(in the rows, 128 means zero)
Each path below is one point turned by a fixed rotation once a step. After each direction that follows a path, write how fast that rotation turns it, in degrees each step (0 if it stays still).
Each turn is a multiple of 5 degrees from 10 to 175, or 0.
Each row of a path follows its step; steps can be skipped.

step 2: [119 123 113 127 132 131 125 129 131 135 133 138 134 118 127 123 131 123
 125 134 132 125 122 133 130 133 129 125 129 117 129 121 133 139 122 125
 133 122 120 128 126 126 128 129 128 133 136 125 134 127 121 124 135 125
 125 130 129 137 125 117 128 124]
step 3: [117 145 131 123 131 130 129 118 135 129 125 133 125 134 122 135 136 125
 127 131 129 129 130 128 139 122 130 129 131 128 127 136 133 123 124 128
 129 132 129 125 137 123 131 120 122 137 126 134 132 134 126 120 125 124
 138 136 131 123 131 133 125 126]
step 9: [116 134 126 123 124 128 137 122 138 137 122 136 129 130 130 131 122 119
 125 126 144 131 125 136 129 125 124 130 130 126 120 129 130 126 128 134
 123 133 122 126 127 133 129 138 124 129 118 130 139 127 128 121 127 122
 123 131 128 126 124 128 130 124]
step 11: [132 124 128 123 120 127 132 135 130 122 124 121 124 123 132 120 128 140
 127 140 118 136 132 130 123 138 126 130 128 130 137 131 126 120 122 134
 131 123 128 130 127 132 125 128 131 125 138 133 120 121 122 124 126 120
 134 129 133 128 119 131 131 130]
step 16: [130 128 126 130 122 121 130 131 128 127 114 121 128 137 125 125 119 130
 128 123 137 122 124 119 131 125 129 126 127 133 132 139 121 124 131 131
 123 132 143 127 127 130 122 138 132 126 123 128 125 128 130 122 131 121
 133 138 127 132 121 133 134 129]
step 21: [120 124 125 123 127 127 127 131 144 130 121 127 126 125 130 131 125 119
 122 130 140 125 124 136 132 130 128 120 129 130 128 129 128 120 134 132
 118 126 127 139 130 134 122 131 118 126 125 120 131 127 123 134 130 127
 130 130 133 138 132 122 121 121]
step 26: [127 130 136 123 131 124 129 123 133 129 122 125 132 123 123 124 133 127
 132 123 130 136 129 125 129 131 126 116 129 115 122 130 135 126 131 121
 123 133 131 133 121 124 131 119 119 115 124 133 130 134 134 127 134 129
 130 128 134 123 132 117 122 138]
step 27: [122 127 116 123 125 126 125 123 131 123 132 122 129 124 122 129 126 120
 122 134 133 122 134 129 123 135 137 129 123 127 143 127 123 128 129 130
 130 133 123 128 132 128 121 124 120 124 127 129 125 117 132 127 131 115
 129 124 133 142 124 124 126 124]
step 33: [126 121 122 126 128 132 121 133 141 124 129 134 121 119 127 127 129 127
 123 134 125 122 135 120 132 128 133 123 131 123 130 133 129 117 127 136
 128 128 132 133 128 131 120 125 131 119 122 139 131 130 127 131 131 122
 133 129 124 137 131 122 113 126]
Directions:
[128 127 129 129 131 128 128 128 127 127 130 129 128 129 127 126 128 127
 127 130 131 128 126 128 126 127 130 129 128 125 131 129 129 128 130 128
 128 128 129 128 128 130 124 127 129 128 129 128 128 129 127 130 130 128
 128 128 124 127 128 129 128 128]
175
[126 127 126 127 128 130 128 131 128 127 128 125 127 129 130 127 129 127
 127 130 128 128 128 127 126 128 125 130 129 128 129 127 129 127 128 129
 126 127 127 126 129 127 129 127 127 130 128 128 130 129 129 130 129 126
 128 126 128 128 126 125 126 124]
115
[127 129 127 131 128 130 130 126 130 128 130 127 130 128 126 130 129 129
 127 128 131 128 126 127 127 129 129 128 129 128 128 125 127 128 126 129
 130 126 131 128 126 127 128 129 127 127 127 127 127 129 130 127 128 129
 126 129 129 129 126 129 128 125]
100
[128 127 129 127 127 128 127 127 128 126 129 128 131 128 126 128 128 130
 130 128 127 126 128 128 125 127 127 125 127 128 130 129 125 129 127 130
 127 126 129 131 127 129 129 125 130 127 129 130 128 128 126 127 129 128
 126 127 128 126 127 126 126 129]
115

step 2: [135 118 123 133 132 143 123 136 139 135 127 124 127 131 128 124 129 128
 122 131 125 129 126 131 131 129 136 133 123 124 135 126 130 131 131 128
 124 121 123 125 123 126 126 122 132 118 123 119 117 133 128 123 125 124
 132 130 132 135 130 123 132 130]
step 3: [135 121 129 131 136 123 117 134 134 120 125 131 126 132 122 131 128 127
 129 130 132 125 131 126 134 123 131 126 120 124 124 123 126 125 131 137
 127 128 131 123 131 128 123 122 128 130 125 127 123 141 122 131 136 136
 122 128 121 132 134 133 143 131]
step 5: [129 124 128 127 132 139 124 131 126 127 125 128 126 125 130 129 127 132
 123 129 125 141 121 128 121 129 137 129 132 123 136 120 133 121 131 123
 126 128 110 125 136 132 125 128 128 130 131 128 122 137 126 122 130 128
 134 125 134 134 136 136 134 128]
step 13: [121 120 123 128 132 131 126 126 126 125 121 134 126 124 121 131 127 126
 127 134 128 130 119 126 120 136 136 124 127 125 133 132 127 122 129 135
 135 127 123 127 137 132 122 123 128 127 130 133 129 137 121 125 134 132
 128 124 120 136 142 134 133 138]
step 16: [131 126 122 120 134 127 123 126 131 125 133 130 122 125 116 131 126 130
 131 132 127 127 136 134 125 125 127 121 120 130 124 133 125 117 135 127
 127 133 128 131 134 133 126 135 125 128 120 127 128 136 125 126 122 131
 122 124 118 142 132 131 131 139]
step 25: [129 121 131 127 129 140 120 134 128 125 131 128 126 124 128 119 122 127
 121 127 126 132 130 127 129 134 132 128 128 127 128 124 124 124 135 116
 125 127 127 130 128 117 126 131 124 126 127 129 119 132 126 117 125 121
 125 123 121 144 128 135 130 136]
step 28: [130 119 126 134 131 137 122 134 131 128 125 131 126 127 122 125 127 128
 120 140 121 132 132 137 135 135 129 126 131 130 126 127 133 122 133 127
 129 123 123 118 133 129 121 122 123 136 121 127 124 142 125 123 128 121
 125 128 133 129 122 133 130 129]
step 32: [125 123 131 126 149 121 123 141 134 133 134 123 126 127 127 130 128 130
 127 135 127 124 128 137 124 125 127 135 126 127 126 129 121 122 126 127
 122 121 129 126 128 123 121 126 130 127 132 129 117 129 123 130 123 131
 124 120 123 133 133 128 127 125]
step 36: [132 118 119 131 133 133 126 125 134 136 128 130 122 125 122 131 129 134
 121 136 119 125 135 130 135 135 133 124 129 124 130 133 132 119 125 139
 127 129 122 127 123 138 127 127 126 130 124 134 125 138 130 125 127 131
 121 124 122 124 133 130 138 132]
Directions:
[127 129 128 126 128 127 129 129 129 127 130 126 127 127 129 128 127 127
 128 127 131 128 132 129 128 129 127 129 127 128 129 128 128 127 130 126
 129 126 129 132 126 125 130 128 130 126 126 126 127 128 127 130 126 128
 127 127 128 129 128 128 129 129]
45
[128 130 127 129 127 128 127 126 127 127 129 130 127 127 129 128 130 131
 128 129 127 128 129 129 128 129 124 126 125 127 128 125 130 127 129 126
 127 128 125 129 126 128 127 129 127 131 129 128 129 129 127 128 127 126
 126 128 129 127 127 129 128 128]
35
[126 129 129 126 127 127 129 129 128 125 128 127 127 125 128 131 129 129
 128 130 128 129 127 130 128 131 129 127 129 127 128 128 129 128 125 131
 127 127 127 127 128 128 129 128 127 126 131 130 126 128 129 129 129 128
 126 128 127 127 128 128 129 127]
80
[128 129 126 128 129 128 128 130 128 128 128 128 128 125 127 127 127 130
 129 131 126 127 128 128 128 129 129 126 130 128 128 126 127 131 128 126
 130 128 128 128 127 130 131 128 129 126 126 129 131 129 129 128 129 127
 131 129 127 130 128 129 128 130]
125
